data =
[[132 129 118 136 139]
 [124 123 131 136 136]
 [130 126 116 125 121]
 [136 126 119 118 114]
 [130 129 115 139 141]
 [123 123 133 143 148]
 [131 119 134 115 107]
 [132 129 118 138 141]
 [126 122 127 125 120]
 [137 117 139 122 116]
 [131 126 118 117 110]
 [132 122 127 111 101]
 [139 126 115 122 117]
 [127 120 137 134 133]
 [131 118 140 131 128]
 [130 126 117 121 115]]
Counting starts at 1.
Find the entry in the bottom-right corner.
Answer: 115
The entry in row 1 and column 2: 129
Find the entry in row 3 and column 2.
Answer: 126
The entry directly below the smallest entry -> 117
The largest entry is 148
The entry at row 3, column 3: 116
The entry in the top-left corner -> 132
The entry at row 2, column 3 is 131
The entry at row 2, column 1: 124
Find the entry just left of the largest entry.
Answer: 143
Find the entry just left of 143.
Answer: 133
Find the entry at row 3, column 1.
Answer: 130
The entry just left of the smallest entry: 111
The entry directly below the largest entry: 107
The bottom-left entry is 130
Find the entry directly above the largest entry.
Answer: 141
Find the smallest entry.
Answer: 101
The top-right entry: 139
The entry in row 1 and column 3 -> 118
Find the entry directly above 111.
Answer: 117

grid =
[[129 122 126 129 127 130 132]
 [128 124 122 134 122 135 135]
 [128 120 129 125 131 137 128]
 [129 133 113 122 141 132 123]
 [127 114 118 132 119 115 130]
 [128 114 141 119 134 136 123]
 [127 112 121 135 122 116 153]
 [128 119 121 133 126 142 124]
 [129 125 117 137 120 135 134]
 [129 111 127 137 129 127 145]
 [129 131 111 134 133 119 134]
 [127 111 135 134 133 126 113]
 [127 128 112 141 121 127 134]]
Indices start at 1.
The entry at row 1, column 2 -> 122
The entry in the top-right corner is 132
The bottom-right entry: 134
The entry in row 2 and column 2: 124
The entry in the bottom-left corner -> 127
The entry at row 2, column 1: 128
Read off the top-left entry.
129
Read off the entry just left of the largest entry.
116
The entry at row 2, column 3 is 122
The entry in row 3 and column 2 -> 120
Read off the entry in row 3 and column 1.
128
Read off the entry at row 1, column 3.
126
The entry just right of the centre entry -> 122
Read off the largest entry.
153
The entry just left of 117 is 125

x = ((127, 127, 117, 116, 126, 129, 129, 131, 140), (124, 127, 101, 133, 121, 132, 133, 124, 118), (128, 129, 145, 131, 130, 130, 129, 125, 130), (129, 132, 104, 121, 119, 123, 122, 134, 139), (124, 133, 129, 142, 121, 122, 125, 131, 104), (129, 130, 146, 124, 136, 123, 128, 130, 121), (138, 132, 157, 109, 144, 120, 147, 116, 117), (123, 126, 134, 116, 132, 123, 133, 134, 124), (131, 128, 127, 135, 126, 134, 125, 119, 102), (125, 123, 122, 146, 135, 129, 121, 133, 113))
The entry just right of the largest entry: 109
Report the entry just left of the smallest entry.
Answer: 127
Report the entry just left of the largest entry.
Answer: 132
Report the entry just left of 118.
Answer: 124

m =
[[153 124 136 112 152]
 [125 137 141 126 119]]
Indices start at 1.
Give the top-left entry.
153
The entry in row 1 and column 3 is 136

B = ((124, 130, 133, 121, 125, 131, 129, 128), (129, 124, 119, 119, 112, 140, 132, 139), (129, 124, 130, 137, 121, 129, 131, 123), (126, 123, 126, 135, 128, 121, 132, 127), (120, 128, 133, 135, 118, 140, 130, 132), (124, 127, 131, 122, 117, 114, 133, 128), (127, 120, 129, 102, 118, 128, 129, 128), (127, 119, 129, 130, 112, 143, 121, 122), (128, 127, 128, 135, 129, 137, 132, 129), (130, 138, 127, 119, 121, 135, 124, 136), (129, 122, 132, 137, 131, 127, 130, 123), (128, 132, 131, 134, 129, 123, 133, 127), (131, 127, 125, 132, 143, 125, 126, 125), (121, 130, 131, 144, 138, 143, 129, 137), (133, 121, 133, 155, 129, 116, 125, 127))
The entry just right of the largest entry is 129
Read off the entry just left of the smallest entry.
Answer: 129
